In the rows, 128 means zero.
Families of rows that turns and mirrors carry onto each other, the same ones carrying the whole set onto itself: the rest of each named row's family, in list order:
4 families of 8 rows:
Z_384: [134 126 141 108 127  89 142 146 105 122 139 142]
Z_435: [105 141 123 111 107 119 157 138  84 164 135 139]
Z_459: [127 117 145 105 132  98 109 143  97 153 140 140]
Z_970: [108 147 126 101 106 114 129 140  81 178 136 136]
Z_617: [103 145 126 113 118 126 155 141  87 162 132 144]
Z_891: [108 163 128  96 114 111 161 147  87 143 129 143]
Z_263: [110 170 131  85 112 105 132 149  83 158 130 140]
Z_570: [136 131 141  94 120  77 116 145  91 137 138 138]
Z_106: [108 157 128 100 110 118 127 145  88 175 135 137]
Z_416: [125 109 142 116 134 104 138 140 101 138 140 143]
Z_152: [129 108 137 119 125  96 139 139  95 140 140 143]
Z_141: [112 171 129  87 107 106 137 149  89 157 133 136]
Z_340: [106 153 130 102 116 120 126 144  83 176 133 140]
Z_304: [128 110 144 115 132  96 139 146 101 141 137 151]
Z_130: [112 165 127  85 102 100 135 145  80 161 133 135]
Z_273: [130 111 141 120 131 102 131 142 104 141 141 142]
Z_377: [111 163 133  81 106 112 134 152  83 161 132 141]
Z_678: [131 114 140 110 123  92 111 140  92 154 141 139]
Z_203: [108 162 126  99 110 113 161 146  93 148 133 139]
Z_258: [137 135 144  94 125  82 118 148 101 131 139 139]
Z_552: [105 143 129 104 111 128 157 147  87 162 133 145]
Z_786: [109 159 130  89 108 114 159 151  86 148 131 144]
Z_362: [105 148 125 112 112 126 151 141  92 167 136 140]
Z_623: [132 135 147  88 130  83 114 148  96 134 138 140]
Z_372: [110 158 125  95 104 104 162 143  84 147 132 138]
Z_365: [107 148 131  96 110 125 132 148  83 176 134 142]
Z_598: [129 114 147 107 131  93 114 148  98 154 138 148]
Z_794: [134 125 138 103 121  81 143 143  95 123 137 141]
Z_455: [133 121 143 108 129  94 108 144 100 151 142 139]
Z_300: [129 127 143  99 131  88 144 145 101 120 137 143]
Z_149: [133 129 148  93 128  80 117 153  97 140 136 147]
Z_274: [132 125 145 100 129  83 142 151 101 126 135 150]

Same family as Z_263: Z_459, Z_617, Z_891, Z_416, Z_340, Z_623, Z_300
Same family as Z_435: Z_970, Z_570, Z_152, Z_130, Z_678, Z_372, Z_794
Same family as Z_362: Z_384, Z_106, Z_141, Z_273, Z_203, Z_258, Z_455

